One turn moves each row of this set onto another row. After a few examples, where does it send each row asked below?
z_136: 0.387,1.401,-1.488,0.867,-2.096,-6.388,0.369,-2.610,0.833,0.399,-1.968,-2.322,-0.960,1.893,-3.092
z_576: -0.415,-0.735,-0.302,-2.110,-4.263,2.555,-1.116,-2.117,-0.744,-3.477,-1.343,-0.029,1.352,2.155,1.588
z_173: 1.894,-0.841,2.965,1.872,1.360,-1.408,-0.643,2.688,-0.613,1.231,3.950,-3.381,-0.974,-3.372,0.492
z_251: 0.673,-1.872,1.407,1.460,4.163,-1.305,-0.700,3.238,0.078,2.135,1.679,-1.512,0.151,-3.595,-0.500
z_369: -0.194,-0.561,0.217,-1.257,-4.415,2.813,-1.792,-2.057,-1.799,-3.010,-2.079,0.110,1.167,2.242,1.194
z_855: 0.295,-2.938,-2.706,-2.511,-3.857,0.346,-1.467,-2.743,-0.526,-1.496,-1.459,0.363,2.908,1.853,0.151
z_68: 2.273,1.868,3.365,1.319,-0.332,-2.723,1.790,-2.418,3.911,0.956,1.205,-1.903,-2.824,2.013,-0.659
z_208: 0.537,-1.743,1.624,2.548,3.176,-0.754,-0.864,2.988,-1.284,2.844,2.859,-0.681,0.438,-3.555,-0.878
z_774: 0.067,-2.010,-0.781,-2.342,-4.269,1.686,-0.454,-2.428,-0.154,-3.565,-1.943,-0.534,1.627,1.488,1.298
z_588: -0.793,-0.715,-0.182,-1.338,-4.780,1.829,-2.026,-1.732,-1.186,-2.822,-1.461,-0.007,1.590,2.714,1.902
z_25: 2.402,0.944,0.742,0.822,3.131,-1.751,1.714,-1.898,3.416,2.853,-1.515,0.983,-1.991,1.401,-2.567
z_676: 0.757,-0.823,3.231,1.903,1.759,-0.459,0.373,2.927,-0.282,0.858,4.335,-2.095,-0.467,-3.420,0.701
z_132: -0.674,-0.493,0.675,1.968,1.785,-4.022,0.474,-2.754,4.034,3.044,-0.413,-0.591,-1.205,1.604,-2.902
z_161: 0.742,-1.929,-1.972,-2.636,-2.594,2.292,-1.854,-3.072,-1.355,-1.325,-1.650,1.243,3.151,1.641,-1.345
z_309: 1.004,-1.708,1.878,1.601,3.742,-0.275,0.008,2.770,-0.591,2.156,3.032,-0.751,0.530,-3.774,-0.990
z_222: -0.626,3.553,-0.019,-1.094,0.128,2.587,3.562,0.468,-3.531,1.486,-0.219,0.831,3.353,-0.137,-2.148
z_923: -0.003,-2.036,1.480,1.844,3.218,-1.310,-0.393,2.788,-0.208,2.496,3.592,-1.042,0.903,-3.446,-0.669
z_533: 3.287,2.805,1.779,2.776,-0.397,-0.819,1.517,-1.880,1.182,1.950,0.062,-0.539,-4.989,1.544,-0.751
z_282: 0.501,-1.929,0.885,1.970,4.020,-1.062,-0.846,3.200,-0.494,2.343,1.593,-1.429,-0.344,-3.775,-0.511
z_754: 0.447,0.346,-0.982,3.525,1.692,-2.054,0.115,-2.285,1.231,4.082,-1.552,0.718,-3.383,1.169,-2.902
z_355: -3.359,2.077,0.995,-1.787,-0.620,-0.456,3.014,-0.205,-0.940,0.890,1.504,-1.105,5.542,0.571,-2.005
z_30: -0.965,3.875,2.015,-2.096,-1.033,1.589,4.173,0.351,-1.752,-0.202,1.383,-0.917,3.888,0.374,-0.869
z_941: 0.191,-2.129,-2.360,-2.804,-2.948,1.237,-2.008,-2.813,-0.792,-1.021,-1.081,1.187,3.577,2.143,-0.640
z_179: 0.072,2.259,-1.152,2.438,-2.152,-4.773,0.257,-1.931,-0.633,0.062,-3.671,-1.881,-2.923,1.633,-2.457
z_937: -4.482,2.434,1.034,0.383,-3.067,-0.706,1.959,-0.380,-2.478,0.936,2.159,-2.265,3.884,0.716,-1.152
z_188: 2.685,3.203,-0.613,0.108,-0.367,-2.593,2.534,-1.671,0.427,-1.298,-4.043,-1.047,-3.146,0.917,-2.498
z_256: 3.107,2.448,-1.006,-1.508,-0.165,-4.187,2.599,-2.460,1.890,-0.899,-2.228,-1.430,-1.151,1.224,-3.137
z_453: 1.358,-2.410,-1.807,-1.436,-3.864,0.914,-2.508,-2.278,-2.380,-0.681,-2.944,0.956,2.674,2.040,-0.251
z_908: 1.125,-1.482,0.157,-1.304,-4.239,2.293,-1.524,-2.112,-1.895,-2.804,-3.481,0.123,1.344,1.673,0.829
z_230: -4.197,2.108,-0.846,1.346,-1.895,0.326,1.267,-0.224,-4.424,2.599,0.641,-0.518,3.358,0.187,-2.403
z_47: 1.353,-0.502,3.295,2.631,1.753,0.092,-0.208,3.107,-1.438,1.337,3.642,-1.700,-0.976,-3.396,0.386
z_333: 0.183,1.315,1.744,3.977,-1.805,-3.013,0.159,-2.818,1.766,2.166,1.201,-2.187,-4.190,1.714,-1.129
z_712: -0.241,-1.839,-1.150,-1.087,-5.097,0.633,-1.899,-1.561,-1.511,-2.113,-2.293,-0.007,1.564,2.410,2.020
z_91: 0.461,2.111,-0.343,-0.422,-1.148,-5.622,1.947,-1.848,2.589,-1.412,-2.365,-2.388,-1.232,1.931,-1.771
z_918: 0.089,-2.171,1.247,1.887,3.816,-1.495,-1.027,2.961,-0.102,2.181,1.829,-1.774,0.017,-3.723,-0.707
z_482: 2.433,-0.486,2.567,1.840,1.525,-0.915,-0.481,2.847,-0.910,1.343,3.795,-2.902,-1.298,-3.440,0.654
z_633: 1.731,-0.782,2.410,2.322,1.190,-1.082,-0.865,2.563,-1.086,1.427,3.900,-3.194,-1.412,-3.544,0.479
z_594: 0.371,-2.040,-1.909,-1.944,-3.179,1.479,-2.772,-2.799,-1.813,-0.645,-1.735,1.330,3.402,2.153,-1.083
z_827: 1.654,-2.606,-1.344,-2.753,-3.021,1.944,-1.069,-3.192,-1.060,-2.116,-2.571,0.511,2.694,1.104,-0.951
z_760: 2.717,2.597,-1.817,1.362,-1.172,-3.395,0.843,-2.399,-1.356,0.532,-3.659,-0.930,-2.882,0.972,-3.877
z_246: -1.786,3.920,0.116,1.101,-2.243,2.304,2.378,0.343,-5.287,1.577,0.442,-0.349,1.682,0.006,-1.241
z_551: 0.373,-0.906,2.852,2.917,1.278,-0.949,-0.505,3.120,-1.130,1.507,4.126,-2.037,-0.561,-3.134,0.745

z_91 -> z_256
z_30 -> z_222
Now these:
z_68 -> z_25
z_161 -> z_369
z_918 -> z_173
z_309 -> z_47
z_827 -> z_908

